Here are some points:
1.4:-0.3:-0.8:-1.4:-0.8:-0.9:-0.3:1.5:0.7:1.1:1.0
-0.3:0.4:0.5:0.3:1.2:-0.5:1.0:-0.9:-0.9:-1.6:-0.2
-1.4:0.0:1.8:1.9:1.5:1.2:0.5:-1.3:0.0:-1.6:-1.2
1.0:-1.4:0.3:-0.6:-0.7:-1.0:0.6:1.1:0.9:0.6:1.9
-0.1:0.6:-0.1:-0.6:-0.4:0.2:-0.9:0.2:0.3:0.8:-0.9
0.5:0.1:-0.4:0.4:1.1:-1.0:1.7:1.1:-1.9:-2.6:0.6
-2.3:2.1:-1.7:-1.0:-0.1:-0.2:-1.2:-2.4:-1.6:0.9:-1.5
1.8:-1.3:0.6:1.0:0.0:0.5:0.1:1.8:0.6:0.0:0.9
-1.0:1.1:-0.5:-0.6:0.3:-0.2:-0.4:-1.4:-0.5:0.0:-0.8
1.3:-0.2:-0.2:0.0:-0.3:-0.2:-0.6:1.4:0.5:0.8:0.1
0.4:-1.2:0.9:1.1:0.1:0.0:-0.2:0.5:0.7:-0.9:1.1
2.1:-1.0:0.5:0.4:-0.1:-0.9:1.1:1.3:0.2:0.4:0.9
0.8:0.0:-1.1:-1.1:-1.3:-0.5:-1.5:0.5:0.6:2.2:0.5
-1.4:-1.5:1.5:2.5:-0.1:2.0:0.8:-0.8:0.5:-0.8:-1.0
-0.3:-0.6:1.5:1.3:0.6:1.1:1.0:-0.3:0.8:-1.0:0.5
-0.3:-1.5:0.7:1.3:-0.9:1.0:0.4:-0.1:1.0:0.9:0.7
1.3:-0.2:0.9:0.3:-0.4:-0.5:0.3:1.1:0.5:-0.1:0.8
-0.2:-0.8:1.3:0.9:-0.4:0.3:0.4:-0.1:1.0:-0.1:0.4
0.9:-0.4:-0.2:-0.9:-1.3:0.6:-1.6:0.2:1.7:2.5:0.0
14 more points follow, each with its number after it:
-1.6:1.4:-0.5:0.1:0.0:1.6:0.4:-1.3:-0.3:-0.8:-1.6 0
1.4:-0.3:0.5:0.6:-0.6:0.1:0.1:1.5:0.6:0.2:0.7 1
2.7:-0.4:-1.1:-1.1:-0.9:-1.2:-0.5:1.7:0.1:1.3:1.3 2
-2.2:1.2:-0.3:-0.6:0.6:1.0:-0.6:-1.5:-0.4:-0.9:-2.1 3
0.5:0.1:0.0:-0.4:1.4:-1.8:0.2:0.9:-1.5:-1.5:0.3 4
1.0:-1.2:1.4:1.4:1.4:-0.5:1.6:0.7:-0.3:-1.7:1.1 5
-0.4:-1.0:1.0:1.9:1.5:0.1:2.2:0.1:-1.2:-3.0:0.1 6
1.9:-1.6:1.4:1.4:0.4:-0.5:1.8:1.2:0.2:-0.6:0.8 7
-1.1:-0.3:0.6:1.0:0.1:0.6:0.3:-0.9:-0.3:0.3:-1.2 8
-0.6:1.0:-0.3:-0.7:-0.8:1.0:-1.1:-0.5:1.0:1.3:-1.5 9
1.3:-1.4:0.5:-0.7:-0.6:0.2:-0.7:0.5:2.0:1.4:0.3 10
-1.3:0.5:-1.3:-0.1:0.8:0.7:0.8:-1.1:-0.8:-1.9:-0.5 11
-0.6:1.0:-1.0:-1.5:-1.4:-0.5:-0.8:0.4:-0.3:0.9:0.2 12
-0.4:1.7:-1.7:-1.5:0.8:-0.8:-0.1:-0.9:-1.5:-0.3:-0.4 13
Which of these numbered points is nearest to each point below, ignoring the 3 directions in which the first points spread most? Its number follows each.
-0.2:1.2:-1.1:-0.5:0.2:0.4:0.7:0.0:-0.6:-1.1:-0.5 > 0
0.6:0.9:-1.5:-1.3:-1.8:0.5:-1.3:0.5:0.8:2.2:-0.2 > 0
0.4:-1.2:2.1:1.3:-0.7:1.1:0.6:0.0:2.0:0.9:0.0 > 7
-0.5:0.5:0.2:-1.2:-0.1:0.7:-1.4:-1.0:1.1:1.3:-1.2 > 10
-2.0:2.0:-1.8:-0.7:-0.1:1.1:-1.0:-1.6:-0.2:0.1:-1.7 > 0
0.3:1.2:-1.3:-1.5:-0.9:-1.0:-1.7:-0.1:-0.4:2.3:-0.6 > 8
-1.9:1.2:-0.7:-0.6:-0.5:1.2:-1.0:-1.6:0.1:0.9:-1.2 > 13
Now 14 new points, numbered from 0 again:
1.7:0.9:-0.8:-1.2:-0.4:-1.4:-0.5:1.8:-0.2:0.2:1.4 0
-2.1:0.9:-1.0:-0.4:-1.3:0.7:-1.4:-1.2:-0.3:1.3:-0.9 1
-0.6:-0.4:-1.5:-0.9:1.1:-0.5:0.0:-0.7:-0.9:-1.4:0.3 2
-2.0:1.8:-1.2:-0.7:0.5:-0.1:-0.6:-1.9:-1.8:-0.3:-2.1 3
0.3:-0.8:0.6:0.8:-0.1:0.2:0.3:0.0:0.4:0.0:0.2 4
0.8:-0.3:1.2:1.4:0.5:-0.2:1.1:0.1:0.3:-0.8:0.6 5
0.4:-0.4:0.9:0.0:1.3:-1.5:1.7:0.7:-0.8:-2.2:1.6 6
-0.7:0.2:0.3:-0.4:-1.6:1.2:-0.9:-0.8:1.8:2.7:-0.9 7
-2.3:2.5:-1.9:-1.0:0.7:0.2:-1.8:-1.7:-1.5:-0.4:-1.3 8
-2.0:0.9:0.3:0.5:0.5:0.7:-1.1:-1.6:-0.6:-0.2:-1.0 9
1.7:-0.8:1.6:0.7:0.1:-0.8:0.2:1.0:0.7:1.0:0.7 10
-1.4:0.3:0.8:-0.2:1.6:0.8:0.2:-1.7:-0.2:-1.6:-1.5 11
0.5:-1.1:1.1:1.1:1.4:0.5:1.5:0.0:-0.1:-2.4:0.0 12
0.5:-0.4:0.5:0.2:0.2:-0.4:-0.1:0.3:0.3:0.5:0.6 13
Which of these numbered points is nearest to each point below, ignoring the 3 directions in which the first points spread most? Its number follows each.
0.7:1.0:-0.8:-1.6:-1.9:0.1:-2.2:1.0:1.4:2.3:-0.1 > 0
-0.5:0.2:-0.8:-0.7:0.4:0.5:-0.3:-0.6:-0.2:-0.4:-1.0 > 12
-1.2:0.5:0.5:0.9:1.3:-0.1:0.0:-0.7:-1.1:-1.7:-0.2 > 9
1.2:0.8:-1.4:-1.2:0.6:-2.1:0.7:0.6:-1.8:-0.7:0.8 > 4
-2.1:0.9:-0.1:-0.5:0.5:0.3:-1.0:-1.6:-0.7:0.0:-2.0 > 3
-2.0:1.5:-0.7:-0.3:0.3:0.3:-0.6:-2.0:-1.3:-0.2:-1.9 > 3
-0.2:-1.2:0.4:1.2:-1.5:2.0:-0.1:0.0:1.6:1.4:-0.5 > 3
